In the data rows, 50 means zero.
Here are some numbered points:
tensor([38, 37, 54, 25, 56, 40, 48, 56, 58]) 0
tensor([51, 44, 42, 41, 33, 58, 76, 47, 70]) 1
tensor([51, 54, 69, 35, 51, 53, 15, 47, 36]) 2
tensor([47, 44, 46, 39, 40, 56, 68, 44, 67]) 3
tensor([53, 49, 49, 47, 33, 56, 36, 43, 45]) 4
tensor([53, 37, 39, 70, 40, 44, 40, 50, 48]) 5
tensor([54, 71, 35, 90, 67, 41, 44, 44, 57]) 6
tensor([46, 40, 55, 47, 32, 39, 42, 65, 42]) 7
tensor([47, 40, 37, 44, 56, 50, 68, 42, 65]) 8
tensor([39, 39, 50, 30, 48, 63, 55, 40, 55]) 9
tensor([42, 57, 21, 44, 72, 56, 85, 38, 70]) 10
tensor([70, 54, 71, 99, 49, 73, 44, 48, 18]) 11
tensor([55, 71, 60, 46, 71, 35,  4, 55, 42]) 12
tensor([51, 48, 43, 48, 43, 58, 76, 42, 64]) 13
tensor([52, 49, 56, 48, 60, 46, 55, 38, 44]) 14
tensor([35, 36, 58, 59, 40, 51, 59, 71, 44]) 15
tensor([61, 50, 55, 46, 29, 67, 33, 36, 47]) 16
tensor([58, 73, 42, 64, 50, 56, 25, 37, 48]) 17
tensor([39, 53, 76, 31, 68, 48, 60, 44, 41]) 18
tensor([37, 56, 56, 22, 73, 43, 51, 41, 67]) 19
tensor([54, 81, 51, 71, 60, 52, 42, 48, 38]) 20
tensor([60, 48, 55, 59, 30, 68, 35, 38, 42]) 21
tensor([35, 66, 66, 25, 79, 52, 19, 44, 43]) 22
tensor([64, 54, 35, 61, 41, 69, 53, 30, 56]) 23
tensor([65, 50, 64, 89, 47, 87, 44, 36, 45]) 24
tensor([62, 32, 56, 42, 36, 52, 74, 49, 54]) 25
tensor([50, 48, 58, 44, 47, 45, 66, 53, 51]) 26
tensor([34, 49, 60, 51, 50, 53, 22, 62, 51]) 27
tensor([48, 69, 38, 50, 46, 37, 43, 55, 44]) 28
tensor([52, 27, 35, 85, 31, 45, 99, 73, 68]) 29
tensor([62, 32, 73, 12, 59, 62, 55, 36, 64]) 30
tensor([53, 32, 44, 52, 41, 26, 49, 62, 40]) 31
tensor([50, 40, 58, 66, 44, 63, 41, 45, 55]) 32
tensor([56, 24, 28, 49, 36, 32, 63, 65, 50]) 33
tensor([36, 56, 54, 22, 77, 50, 50, 38, 66]) 34
tensor([45, 67, 65, 38, 54, 57,  9, 56, 45]) 35
tensor([31, 64, 60, 32, 57, 37,  6, 75, 35]) 36
tensor([50, 64, 51, 64, 57, 52, 55, 50, 41]) 37
tensor([54, 46, 61, 50, 53, 54, 28, 49, 48]) 38
tensor([25, 38, 55, 43, 44, 40, 56, 62, 39]) 39
tensor([39, 77, 62, 31, 83, 54,  0, 38, 52]) 40
tensor([51, 44, 20, 57, 17, 40, 89, 56, 57]) 41
tensor([39, 74, 62, 15, 99, 53, 34, 28, 63]) 42
Which three points above are nearest to each new point by angle? Their numbers follow each, nearest first.
tensor([55, 31, 68, 20, 57, 59, 52, 40, 67]) 30 9 0
tensor([42, 49, 39, 41, 12, 32, 36, 80, 30]) 7 31 39
tensor([44, 50, 42, 44, 21, 31, 33, 75, 28]) 7 31 36
tensor([40, 29, 61, 41, 26, 30, 29, 80, 41]) 7 31 39
tensor([51, 69, 37, 79, 73, 46, 45, 43, 53]) 6 20 37
tensor([51, 22, 32, 84, 23, 52, 99, 79, 75]) 29 41 33
tensor([55, 19, 33, 82, 25, 50, 99, 73, 65]) 29 41 33
tensor([50, 51, 27, 51, 31, 47, 56, 50, 49]) 41 33 1
tensor([58, 29, 72, 12, 56, 59, 52, 40, 70]) 30 9 0
tensor([53, 71, 57, 46, 66, 37,  7, 52, 41]) 12 40 35
tensor([85, 66, 26, 94, 43, 38, 63, 52, 42]) 6 37 5
tensor([62, 24, 72,  4, 49, 63, 52, 36, 73]) 30 9 0
tensor([41, 45, 53, 29, 48, 59, 49, 38, 58]) 9 30 34
tensor([69, 64, 42, 63, 46, 65, 64, 33, 60]) 23 13 24
tensor([57, 35, 54, 38, 45, 45, 68, 49, 53]) 25 26 3
tensor([47, 75, 67, 54, 43, 65,  0, 56, 45]) 35 2 27
tensor([50, 49, 63, 34, 47, 55, 19, 48, 38]) 2 35 38
tensor([59, 57, 46, 55, 50, 61, 59, 42, 61]) 23 13 10
tensor([53, 52, 55, 44, 60, 44, 54, 41, 49]) 14 18 42
tensor([50, 52, 20, 52, 21, 44, 57, 51, 53]) 41 33 1
tensor([40, 68, 62, 18, 92, 49, 33, 35, 59]) 42 34 22
tensor([54, 44, 58, 52, 48, 59, 31, 50, 49]) 38 2 32
